R: rows in 3 groups, each row roughly a mix of its group's directions (some rows in no group)
R (106 x 10)
[[ 21   3  -3   5  -5  -1   0   7 -27  13]
 [ -1  -5   5  19 -26  11  -5   6   7  10]
 [  7   1  15 -17  -3 -22 -13   5 -12   2]
 [ -5 -20  12   9   5  18  -4  -4  12  16]
 [-11  -7 -23  -3  -7  -2  -9  11   3  21]
 [-10  -1  -7  21  -4  10  17 -13  -7  14]
 [ 16  21  16   0  -1  -5   2 -19  -2  -9]
 [ 25  13   5   7  -3  -6   3 -16 -14  -8]
 [ -5 -10   9  -2  24   4  21   4  13  -1]
 [ 10   0   2  -6  14  -6  11  15   4 -27]
 [ -6  10   6   2  15  14 -16  -6 -13  19]
 [-15   6  -7  16  17 -22  -1   9  -4   0]
 [ -3  16  -7  18 -24  10   6  -7  -6   2]
 [-31  11   9  -4  -3   3   8   8  11   2]
 [-11  -6 -10   9 -14  13   2 -19 -16  11]
 [  5   9  22 -13  15  -5   1   5 -10 -17]
 [  7  -4   8 -14  -7   9 -14 -21   8  16]
 [ -8   5 -11  17  -1  22  18 -11   6  -1]
 [ -1  14  22   0   2  15  13  -4   9 -17]
 [  8   5  16 -19   6 -16 -16   9   6  -6]
 [-23  18  14   7 -15   0   2   2  -6   7]
 [ 20   5 -17  -5   1  22   5   6  10  -4]
 [ -7  15  -5   6  11 -30  -1  -4   2   5]
 [ 10  -4   4 -30   9  14   4  -9  -3  -7]
 [-19  24   8   4 -12  -6  13  -8   1   0]
 [ -1  24  17   1  -3   8   7  -8   3 -18]
 [-11 -15 -17  -6   0   0 -15  20  -4  12]
 [  1   1 -15   4  -6   3 -20  -9   1 -25]
 [ 16 -12  19  -6   2 -18   5 -11 -13   4]
 [  3   1  11 -15  10  -2 -25  -7  17   4]
 [ 12   5 -12 -17 -25  -4  -6  -1  -7  11]
 [ -8   1  19   9  24  -6   7  -6   4 -16]
 [ -3   5 -18   9 -11  19 -12  15   3 -11]
 [-13   0  18  10  -1 -19  19   5   0   9]
 [ -1  -5   6  -6   5   1 -25  22   7  10]
 [ -5  20  14  22   1  11 -14  -1   1   6]
 [  7   7  18 -11   7 -17   9   6 -12 -17]
 [-18   9 -10  12 -14   6 -19   0  -8  10]
 [ 22  13   9   4  -7  16 -15  -7  -4  -8]
 [  0  17  11  -5   8  17  -2   9  22  -8]
 [  4   8 -26  11   2   3  15 -17   5  -2]
 [-24   8 -19   2 -12 -12  -7   1  -6  -6]
 [ -3  17  23   0  14   3  -4   6  18   3]
 [  9 -13  -1   8  -3  18  20  12   8 -13]
 [-23  -7  11  -2  -2  16  14  -4 -12  10]
 [ -2   6  -2  -3  26 -18  -6  12  12  -6]
 [-10  13  14 -15  -5   4   3   8  24   5]
 [ 10 -15  17   2  -3  -9   5 -20  -5  17]
 [  7  18   3 -24  13 -12  -8  -2   8   7]
 [  7  10  10 -18   3   4 -17  17  15  -6]
 [  3 -16   5  -7   8 -27  -8  -2 -11  -9]
 [  3 -14 -11  -1   6  -4  18  -6  20  17]
 [ -5   7  -4   8 -12  15  21 -15 -15   0]
 [  2  27  -5  -9 -10   2 -15   5  -6  15]
 [ 17 -16   6   3  -6   4  24  -7 -10  -5]
 [ -9 -22  -1   3   1 -16 -14 -12 -16   6]
 [-11  -5 -29  -3  -6  -3 -19   3   5  -3]
 [-11  14 -21  -1  -4  11 -22   5  -3  -5]
 [ -1 -24  18   8   9   6   1   9 -10 -14]
 [  6  -9 -16  17   5 -18  13  -2  11  10]
 [-25  -5  22   1   2 -11   2  -6  10   7]
 [ -1  -4   0  -1  -1  14  -8  32  -8   7]
 [-10  -5  17  -7   5  18 -17  18   5   1]
 [  2  -9   7 -25   8  15  -6 -14 -11   3]
 [-18  17  -2 -12  11 -12 -16  -7   0  10]
 [ 14  -3  -7 -11  -7  14 -24 -14   0   4]
 [  5   5  20   3 -21 -20   3   3   0   8]
 [ -9  -3 -17 -12   3 -13   1   6   8  24]
 [  7   5  24   5  -5  18   1   4   1  20]
 [ -7  -2 -15  17  -9  10  13 -19   0  12]
 [ 10  -3 -23   7 -10  19 -10  -6 -10  -7]
 [ 11  18   5   1  -8  -8  25   6  -9   9]
 [ -2  18  16   4  -5   1  25  -5   3  13]
 [  0  15  -2  -9 -16  16 -11 -15  13  11]
 [ 10  13   1 -14 -19 -10  -7  -3   0  20]
 [ 18  -9  -8   7 -18  16  15 -10  -2  -5]
 [ -7  11 -12  -8  -4  20 -18  11  13  -6]
 [-21   6  21   0   0   5  -2  14 -11 -13]
 [  2  -9  -9   9  10  13  11 -23  12  12]
 [  8  11   0 -14 -22  -8  -7  -5  -7  19]
 [ -2 -15  -4   0  -3 -21 -11 -23  -6   6]
 [ 10 -11  -6 -17  -4 -22 -19  -3   3  -4]
 [ 12 -22   8   4  14  -6  12   4 -15 -11]
 [  4 -11  -7  -5  -5 -24  -6 -24  -1  -1]
 [ -4  17   4 -15  10 -20  12 -10  10   4]
 [ 21 -11 -17   6  -2   6 -15 -12   5 -11]
 [  0  13   4  16 -20  -4  -5 -12 -12  15]
 [  6   4 -11 -20  -4  17 -15 -15  -7  -1]
 [ 12   5   1 -12  -7 -18 -15  12   8  18]
 [-11  -1  17  15  17  -6  -8   6   6  18]
 [ -1   3  -6 -17  14  -2  12   3 -20 -18]
 [ -6  -2  -9  16  -8   1  17 -22  -9  11]
 [ -9  -4 -19   8  -7   2  -5  -6   0 -29]
 [-15   8  -5   5 -17  13 -22  11  -1   3]
 [-12   0  -6  19  -4  12  12 -21  -4  11]
 [ 18 -11   1  -7 -12  13  -9 -21  -4   8]
 [  9  -2  12 -21   3  -1  -9 -22   3  13]
 [ -1 -12  21  -5  13 -21  -7  -2  -8   9]
 [  5  -3 -22  -7   8  23  -4  -3  -8 -14]
 [-10   5  12   3   8 -12  23  17  13  -3]
 [ -5  -7   6   6  24   2   2   4  11 -24]
 [ 14  28  -1 -10  -3   5 -15  -7   3  -5]
 [  0   9  11  -1   5 -14  14  17  22  -6]
 [  4   0  -1  -4 -22  25 -11  -6  11   7]
 [ -3  14 -21   5  -9  -2  19   4 -13 -12]
 [ -3  20   9  -3  -6  27   5  10   3   2]]
one row of each group, then the others: which group is each in?
[ 10  15   0 -12 -20   1  -3  12  -3  20]
<86>
[ 11  20 -18 -10  -3  -6  -4   9 -18   2]
<60>
[ 10 -20   8 -16  16  12   0 -13  -8   1]
<15>

[ 12  18  -5  -7  -4   2  -7 -14  18  17]
<60>
[  6   2  24 -19   2 -10   2  -3  16   8]
<15>
[-10 -11  13  -9   6  -2 -13 -10 -18 -18]
<86>
[ 10 -11 -26 -11 -11   4  -3   3   3 -15]
<86>
[ -8  10   1  -4  -8  27  -3 -18   6 -10]
<86>
[-20  11  -3   9 -17 -11  -5 -14   6  11]
<60>
[  5  12  11 -15  -8  -9   5 -22  -9 -13]
<86>
[ 13 -16  16   4   1 -14  10 -16  -9  10]
<15>
[  1  -3  -4 -10  13  -6  -2   5 -29 -15]
<15>
